Each row has a name. Each question is about the rows just above it. Places in a row count from 1.

-23; 80; 54; 15; -67; -67; -67; -4; -26; -12; 55 = Puba
36; 60; -23; -25; -24; 14; 1; -42; 32; -64; 18 = zodu
36; 15; -22; -25; -24; 14; 1; -42; 32; -85; -19 = sama
The one value in Puba and sama:  15
Every place of -67 in Puba:  5 6 7
Shared by zodu and Puba:  -23
Puba without one entry, shuffled: -67; -26; -23; -12; -67; -4; -67; 54; 15; 80. Gone:  55

15; -28; -50; 69; 16; 19; -54; -17; 29; -2; 16; 3; -58; -38; 9; -7; -57; 10; 54; 37; -20; -14; -27; 3; -44; -13; -60; 17; 30; 49; 20; 32; -22; 43; 48; 15; 18; -1; 6; -61; 17; 35; -22; -34; -25; -71; -15; -2; 57  dibuz
-7; -13; 28; -46; -81; 51; -51; 44; 36; -14; -15; 30; -27; 4; -8; -11; -77; -71; -36; 3; 42; -8; -2; 3; -10; -28; 16; 48; -4; -28; 38; -3; -18; 2; -32; 9; 3; -85; -9; -29; 10; -18; 46; -57; 51; 3; 29; -24; 9  Pidim
-6; 55; 31; -68; -78; 62; 14; 2; 29; 16; -8; 6; 8; 16; 26; -19; -25; 7; -82; -26; 49; 67; -2; -28; -3; -25; 43; -12; -13; -80; 29; -22; 0; -4; -9; 20; -29; -16; -29; 45; -2; -39; 31; 11; 11; 14; 41; -18; -47  Zonu
-12; -9; -20; 20; -30; 19; -74; 28; 20; -40; 9; 62; -61; -13; 16; -8; -85; -10; 5; 38; 22; 6; -18; -11; -36; -3; -17; 28; 7; 56; 17; 4; -36; 43; -26; 17; -3; -66; 6; -81; 27; 9; -25; -30; 40; -33; 14; 18; 30  figil
-2; 16; 54; -78; -76; 42; 1; 36; 24; 12; -26; 4; 21; 19; -24; -6; -23; -55; -54; -30; 37; -13; 15; 13; 20; -29; 39; 35; -14; -53; 30; -10; 5; -36; -27; -6; 18; -54; -16; 32; -9; -32; 77; -41; 36; 39; 25; -41; -20  Neli
Table of tags by key:
-71 -> J378
-9 -> J372
-55 -> J481
-10 -> J622
The tag of Pidim, keyed by place 18:  J378
Whose row is 15; -28; -50; 69; 16; 19; -54; -17; 29; -2; 16; 3; -58; -38; 9; -7; -57; 10; 54; 37; -20; -14; -27; 3; -44; -13; -60; 17; 30; 49; 20; 32; -22; 43; 48; 15; 18; -1; 6; -61; 17; 35; -22; -34; -25; -71; -15; -2; 57?  dibuz
Every place of 3 in Pidim:  20 24 37 46
Whose row is -6; 55; 31; -68; -78; 62; 14; 2; 29; 16; -8; 6; 8; 16; 26; -19; -25; 7; -82; -26; 49; 67; -2; -28; -3; -25; 43; -12; -13; -80; 29; -22; 0; -4; -9; 20; -29; -16; -29; 45; -2; -39; 31; 11; 11; 14; 41; -18; -47?  Zonu
The row with -7; -13; 28; -46; -81; 51; -51; 44; 36; -14; -15; 30; -27; 4; -8; -11; -77; -71; -36; 3; 42; -8; -2; 3; -10; -28; 16; 48; -4; -28; 38; -3; -18; 2; -32; 9; 3; -85; -9; -29; 10; -18; 46; -57; 51; 3; 29; -24; 9 is  Pidim

32; 29; 96; -76; -75; 51; 51; 21; 39 : boves
35; -69; -50; 94; -65; 10; -1; -72; -26 : Semem
32; 29; 96; 26; 51; -23; -27; 82; -33 : kufe
41; -37; -2; 1; -76; -64; 30; 50; -76 : gutem
-40; -36; -40; 18; 19; 18; -17; 20; -1 : nas
tags:
29 -> J60
51 -> J766
-1 -> J183
-17 -> J269
30 -> J259
-27 -> J175
Look up the entry of kufe at place 7 in the table:  J175
At which places does nas hold 18?  4 6
Which entry of nas is missing from -36; 18; -17; -40; 19; 18; -1; -40?  20
The entry that follows -65:  10
Which value is in both gutem and boves?  -76

-23; -8; -14; 32; 11; -13; 2; 32; -24 : Zeg
-23; -26; -14; 32; 11; 6; 14; 16; -6 : madut
-23; -26; -14; 11; 11; -13; 2; -35; -24 : Tamo
-23; -26; -14; 32; 11; -13; 2; -35; -24 : nazot
11; 4; -24; -13; -1; 5; 0; 11; 15 : Ful
Every place of 32 in Zeg:  4 8
Table of tags by key:
15 -> J370
-7 -> J296
16 -> J599
-6 -> J197
-23 -> J90
-24 -> J551
Look up the entry of madut at place 9 in the table:  J197
Places of 11 in row Ful:  1 8
What comes right after -1 in the named rows?  5

28; 78; 16; 25; 25; -30 -> vadu
-30; -35; 70; -26; -26; 80 -> fike
36; 38; 43; 0; 1; 32 -> Geba
-21; 9; 64; -21; -21; 37 -> dobig
36; 46; 37; 37; 37; 37 -> Veme
-17; 24; 60; -18; -18; 35 -> Pip
-5; 22; 47; -5; -5; 24 -> big
The one value in Veme and Geba:  36
Places of 80 in row fike:  6
Places of 37 in row Veme:  3 4 5 6
Shuffled Geba with one entry gone: 0; 36; 32; 38; 1, missing  43

-65; -28; -9; 6; -35; 14; 2; 6; -12; -8; 21; -21; -14; 5; 50; 46; 22; 9; 12; 4; -4; -29; -49; -28; 7; -24; 1; -48; -11; -8; 32; 4; 17; -18; -15; -48; -6; -19; -6; 0; -22; -31; 1; -17; -42; -20; 9; -33; -13; -46; -8; -8; -14; -15; 88; 20; 29; 12  ras
9; -4; -17; -17; 1; -28; -6; 11; 3; -24; -4; 2; 4; -6; 37; 9; -17; 19; 2; -19; -30; 29; 12; -20; -32; 37; -19; 60; 11; -5; -18; -57; 37; 4; 0; 11; -18; 27; -10; -36; 2; -14; 13; -37; 22; -14; 51; 3; 23; -7; 8; -8; -5; -8; 9; -17; -4; 11  nup
-65; -28; -9; 6; -35; 14; 2; 6; -12; -8; 21; -21; -14; 5; 50; 46; 22; 9; 12; 4; -4; -29; -49; -28; 7; -24; 1; -48; -11; -8; 32; 4; 17; -18; -15; -48; -6; -19; -6; 0; -17; -31; -20; -17; -42; -20; 9; -33; -13; -46; 10; -8; -14; -15; 88; 20; 29; 12  raveb
-65; -28; -9; 6; -35; 14; -10; 6; -12; -8; 21; -21; -14; 5; 50; 46; 22; 9; 12; 4; -4; -29; -49; -28; 7; -24; 1; -48; -11; -8; 32; 4; 17; -18; -15; -48; 31; -19; -8; 0; -22; -31; -20; -17; -42; -20; 9; -33; 28; 12; 10; -8; -14; -15; 88; 11; 10; 12  fid
9; -4; -17; -17; 1; -28; -6; 11; 3; -24; -4; 2; 4; -6; 37; 9; -17; 19; 2; -19; -30; 29; 12; -20; -32; 37; -19; 60; 11; -5; -18; -57; 37; 4; 0; 11; -18; 27; -10; -36; 2; -14; 13; -37; 22; -14; 51; 3; 23; -7; 8; -8; -5; -8; 9; -17; -4; 11 is in which row?  nup
Every place of 10 in fid:  51 57
-65; -28; -9; 6; -35; 14; 2; 6; -12; -8; 21; -21; -14; 5; 50; 46; 22; 9; 12; 4; -4; -29; -49; -28; 7; -24; 1; -48; -11; -8; 32; 4; 17; -18; -15; -48; -6; -19; -6; 0; -22; -31; 1; -17; -42; -20; 9; -33; -13; -46; -8; -8; -14; -15; 88; 20; 29; 12 is in which row?  ras

57; 71; 13; 15; -66; -64; 59; -28; -9; -16; -67; 76; 77; 28 = tokin
-59; 90; -25; -72; -54; -29; 62; 40; 6; 13; -72; 3; 62; -92 = Vone
52; -59; 70; 59; 18; 21; -67; 14; -54; 41; 60; 80; 79; -39 = Kezu
-84; -45; -7; -5; 23; 0; -42; -54; -39; -76; -37; 45; 16; -3 = pidom
-80; -88; -38; 66; 87; -23; -26; -11; 31; -20; -36; -37; -11; 67 = Nom
-14; 62; -71; -70; -6; -65; -85; 14; 76; 15; 13; 4; -27; -24 = zet
-46; -58; -33; 53; -84; -13; -82; 77; -7; -46; -42; 77; 66; 85 = karag
-46; -58; -33; 53; -84; 12; -82; 77; -7; -46; -42; 77; 48; 78 = Todam
-59; 90; -25; -72; -54; -29; 62; 40; 6; 13; -90; 91; -30; 35 = fil
52; -59; 70; 59; 18; 21; -67; 14; -54; 41; 60; 80; 79; 40 = Kopov
-41; 30; -4; 26; -48; -84; -85; 8; -30; -81; 77; -44; 83; 10 = Lapo
-79; -48; 38; -22; 60; 77; 7; -42; -8; -75; 92; 89; -33; 5 = dugop
Table of tags by key:
40 -> J585
13 -> J243
52 -> J77
41 -> J200
51 -> J395
Join Kopov by its entry at place 10:  J200
Which row holds 52; -59; 70; 59; 18; 21; -67; 14; -54; 41; 60; 80; 79; 40?  Kopov
Shuffled zet with one entry gone: 4; 62; -27; -71; 76; -14; -24; -85; 15; -65; 13; -70; -6, missing  14
What comes right after 26 in the named rows?  -48

-18; -9; 36; 50; -37; 70; 20; -23; -8; -33; 0; -7; 6; 5; -5; 25; -40; 4; -1; -6; 2; -22; 47; -40; 11; 27; -21; 2; 0; 8; -1; 34; 3; -3; 47; 18; 16; 28; 41; 39; 58; 2; 9; -2; 0; -8; -35; 19; 14; -29; -48; 77; 72; 6  tere
2; -2; -2; 5; -3; 7; -4; -5; 2; -5; -3; -7; -2; 5; 4; 0; -9; 0; -1; -8; 2; -1; -1; 5; 11; -1; 0; 2; -17; 8; -2; 1; 3; 3; 4; 3; 2; 5; 4; 2; 17; -3; 9; 9; 0; -3; -2; 8; 10; 12; -10; 6; -10; 2  Ruzu
4; -2; -5; 1; -3; 3; -4; -3; 1; -2; 0; -16; -2; -4; 37; 0; 14; 11; 10; -8; 36; 3; -1; -9; 11; 11; 10; 7; -10; -7; -2; -15; -1; 3; -21; -4; 2; -1; 4; 2; 24; 14; 0; -2; -11; -3; -2; 8; 10; -23; 13; 6; -25; 2  lele
17; -2; -17; -2; 3; 3; -15; 2; 1; 2; -4; -34; 4; -13; 87; 0; 36; 30; 30; -17; 87; 10; -1; -26; 22; 10; 30; 24; -33; -27; -2; -36; -12; -36; -58; 10; 0; -11; 4; 2; 65; 42; -14; 2; -26; -22; -2; 19; 10; -59; 36; 11; -55; 10  namob
-18; -9; 36; 50; -37; 70; 20; -23; 1; -33; 0; -7; 6; 5; -5; 25; -40; 4; -1; -6; 2; -3; 47; -40; 11; 27; -21; 2; 0; 8; -1; 34; 3; -3; 47; 18; 16; 28; 41; 39; 58; 2; 9; -2; 0; -8; 48; 19; 14; -29; -48; 77; 72; 6  dibek
2; -2; 6; 1; 11; 3; -4; -3; 1; -5; 0; -7; -2; 5; 4; 0; -4; 4; -1; -8; 2; -1; -1; 5; 10; -1; -10; 2; 0; 8; -2; 1; 3; 3; 4; 3; 2; 5; 4; 2; 10; 2; 7; -2; 0; -3; -2; 8; 9; -12; -2; 6; 5; 2  Duni
key -> tag
-56 -> J301
0 -> J421
-10 -> J797
-9 -> J305
-55 -> J129
5 -> J327
Look up the entry of Ruzu at place 53 in the table:  J797
The row with 2; -2; 6; 1; 11; 3; -4; -3; 1; -5; 0; -7; -2; 5; 4; 0; -4; 4; -1; -8; 2; -1; -1; 5; 10; -1; -10; 2; 0; 8; -2; 1; 3; 3; 4; 3; 2; 5; 4; 2; 10; 2; 7; -2; 0; -3; -2; 8; 9; -12; -2; 6; 5; 2 is  Duni
Whose row is -18; -9; 36; 50; -37; 70; 20; -23; 1; -33; 0; -7; 6; 5; -5; 25; -40; 4; -1; -6; 2; -3; 47; -40; 11; 27; -21; 2; 0; 8; -1; 34; 3; -3; 47; 18; 16; 28; 41; 39; 58; 2; 9; -2; 0; -8; 48; 19; 14; -29; -48; 77; 72; 6?  dibek
Whose row is 4; -2; -5; 1; -3; 3; -4; -3; 1; -2; 0; -16; -2; -4; 37; 0; 14; 11; 10; -8; 36; 3; -1; -9; 11; 11; 10; 7; -10; -7; -2; -15; -1; 3; -21; -4; 2; -1; 4; 2; 24; 14; 0; -2; -11; -3; -2; 8; 10; -23; 13; 6; -25; 2?  lele
Places of 10 in row namob:  22 26 36 49 54
Whose row is -18; -9; 36; 50; -37; 70; 20; -23; -8; -33; 0; -7; 6; 5; -5; 25; -40; 4; -1; -6; 2; -22; 47; -40; 11; 27; -21; 2; 0; 8; -1; 34; 3; -3; 47; 18; 16; 28; 41; 39; 58; 2; 9; -2; 0; -8; -35; 19; 14; -29; -48; 77; 72; 6?  tere

44; 33; 10; 2; -49; -21; 0; -38; -12; 21; 6; 21; -38; 17; -34; -12; -2; 11; -22; 25; -51; -3; 7; 2; 13; -20; -22; 30; 19; 27; -32; -38; 8; 4; -15; -12; -35; -19; 7; -8; 6; -8; 8; 5; 39; 29; 37; 2; -10; -23; -8; -6; -6; -14 = ramu
44; 37; 13; 3; -51; -17; -1; -36; -9; 23; 3; 22; -36; 15; -36; -12; -6; 12; -23; 23; -52; -9; 5; -1; 14; -18; -20; 29; 21; 26; -34; -39; 6; 0; -13; -10; -33; -21; 7; 39; 6; 24; 8; 20; -32; 20; -24; -20; 23; -18; 8; -11; 3; -6 = Durad
41; 47; 19; 6; -54; -2; -4; -30; -3; 28; -7; 25; -29; 10; -38; -10; -18; 16; -28; 16; -48; -22; -1; -11; 17; -12; -14; 25; 24; 23; -39; -37; -3; -8; -4; -6; -24; -26; 5; -18; 23; -25; 2; -3; -26; -22; 51; -60; -25; 26; 4; 15; 2; 1 = tirar
-10; 49; 22; 7; -54; 3; -4; -28; 1; -16; -10; 25; -26; 8; -38; -10; -22; 17; -28; 14; -46; -27; -2; -14; 18; -9; -11; 23; -11; 21; -16; -37; -6; -11; -1; -4; -20; -11; 3; -22; -36; 17; -2; -3; -16; -43; 28; -13; -58; -16; 4; 8; -10; -38 = gekag
44; 37; 13; 3; -51; -17; -1; -36; -9; 23; 3; 22; -36; 15; -36; -12; -6; 12; -23; 23; -52; -9; 5; -1; 14; -18; -20; 29; 21; 26; -34; -39; 6; 0; -13; -10; -33; -21; 7; 39; 6; 24; 10; -5; -13; 2; 0; 20; 26; -52; -70; -8; -10; 12 = mivo
43; 44; 17; 5; -53; -7; -2; -32; -5; 27; -4; 24; -32; 11; -38; -11; -14; 15; -27; 19; -50; -18; 2; -8; -7; -14; -17; 28; 23; -53; -37; -38; 1; -5; -7; -7; -27; -25; 5; -32; 2; -31; -39; -11; 17; 43; -8; 14; 1; -6; 40; -32; -8; 25 = dakon
43; 41; 15; 4; -53; -12; -2; -35; -7; 25; 0; 23; -34; 14; -37; -11; -10; 13; -25; 21; -51; -13; 4; -4; 15; -16; -18; 28; 22; 26; -36; -38; 3; -2; -10; -9; -30; -23; 6; -29; -22; -28; 30; 10; -3; -48; -21; -40; -1; 12; -19; 3; -2; 14 = gired
Whose row is 41; 47; 19; 6; -54; -2; -4; -30; -3; 28; -7; 25; -29; 10; -38; -10; -18; 16; -28; 16; -48; -22; -1; -11; 17; -12; -14; 25; 24; 23; -39; -37; -3; -8; -4; -6; -24; -26; 5; -18; 23; -25; 2; -3; -26; -22; 51; -60; -25; 26; 4; 15; 2; 1?  tirar
Where do 44; 33; 10; 2; -49; -21; 0; -38; -12; 21; 6; 21; -38; 17; -34; -12; -2; 11; -22; 25; -51; -3; 7; 2; 13; -20; -22; 30; 19; 27; -32; -38; 8; 4; -15; -12; -35; -19; 7; -8; 6; -8; 8; 5; 39; 29; 37; 2; -10; -23; -8; -6; -6; -14 appear?  ramu
Whose row is -10; 49; 22; 7; -54; 3; -4; -28; 1; -16; -10; 25; -26; 8; -38; -10; -22; 17; -28; 14; -46; -27; -2; -14; 18; -9; -11; 23; -11; 21; -16; -37; -6; -11; -1; -4; -20; -11; 3; -22; -36; 17; -2; -3; -16; -43; 28; -13; -58; -16; 4; 8; -10; -38?  gekag
tags:
-38 -> J980
-37 -> J39
-26 -> J477
-33 -> J74
11 -> J787
10 -> J610
-32 -> J624
-36 -> J459
-29 -> J867
-31 -> J773
Look up the entry of dakon at place 13 in the table:  J624
Every place of -11 in gekag:  27 29 34 38
The entry that follows -50:  -18

9; -1; 53; 12; -8; 7  gevi
0; 2; -1; -1; 1; 0  Pano
0; 0; 12; 0; 0; -8  Siko
-7; -7; -7; -7; -7; -7  gugo
At which places does Siko hold 0?  1 2 4 5
Shuffled gevi with one entry gone: 53; -8; -1; 7; 9, missing  12
At which places does gugo hold -7?  1 2 3 4 5 6
Every place of 2 in Pano:  2

23; -26; 62; -23; 17; -23; 23; -23; 17; 16; -23; 17; 23; -25; 61; -23 : guvep
6; 5; 41; -1; 32; -21; 6; -1; 33; 2; -1; 32; 5; 6; 41; -2 : muret
-1; -1; 15; 25; 37; 25; -1; 25; 37; -1; 25; 37; -1; -1; 15; 24 : Mize
23; 52; -23; 62; -15; -22; 51; 62; -15; -16; 62; -16; -16; -16; -22; 61 : gevud
23; 22; 62; -23; 17; -23; 23; -23; 17; 16; -23; 17; 23; 23; 61; 24 : Far
23; 22; 62; -23; 17; -23; 23; -23; 17; 16; -23; 17; 53; 52; -16; 55 : temo
23; 22; 62; -23; 17; -23; 23; -23; 17; 16; -23; 42; 23; 23; 61; -23 : Bisi
Every place of -22 in gevud:  6 15
Whose row is 23; 22; 62; -23; 17; -23; 23; -23; 17; 16; -23; 17; 53; 52; -16; 55?  temo
Which entry of Mize is missing from -1; -1; -1; 25; 37; 15; -1; 25; 37; 37; 25; -1; 15; 25; -1?  24

9; -19; 9; 59; -20; 9; 58; -20; -19; 34; 9; 58 = zupe
-38; 18; -37; 26; 5; -37; 25; 17; 18; 78; -37; 26 = Kapup
4; 14; 4; 27; 10; 4; 27; 13; 14; 38; 4; 27 = tun
-23; -36; -23; 77; -38; -23; 76; -37; -36; 65; -23; 76 = pena
21; 40; 21; 1; 36; 21; 1; 40; 40; 21; 20; 1 = Patob
51; 20; 50; 18; 22; 51; 17; 21; 21; -8; 50; 17 = nagu
33; -2; 33; 40; -1; 33; 40; -2; -2; 9; 33; 40 = Revil
-12; -17; -12; 58; -20; -12; 57; -18; -17; 54; -12; 58 = bak
6; 36; 6; 43; 36; 6; 43; -3; 6; 36; 6; 43 = timav
19; 48; 20; -7; 43; 20; -7; 48; 48; 22; 19; 48 = fipo
33; -2; 33; 40; -1; 14; 40; -2; -2; 9; 33; 40 = Deda
nagu without one entry, shuffled: 51; 17; 21; 50; 22; 20; 21; 51; 50; 17; -8. Gone:  18
Shuffled nagu with one entry gone: 20; 51; 17; 51; -8; 21; 17; 18; 50; 21; 50, missing  22
Places of 6 in row timav:  1 3 6 9 11
Places of 48 in row fipo:  2 8 9 12
key -> tag
34 -> J707
9 -> J577
10 -> J336
5 -> J727
20 -> J447
6 -> J415
21 -> J937
35 -> J633
Look up the entry of zupe at place 1 in the table:  J577

34; 17; 3; 53  muz
-43; -37; -3; -44  tepiz
59; -24; -75; -17  zel
26; 3; -31; 33  lerog
-63; -19; -62; -17  Gafa
2; 44; 28; 33  zute
At which places does tepiz hold -43?  1
Right after -31 comes  33
Gafa without one entry, shuffled: -17; -63; -19. Gone:  -62

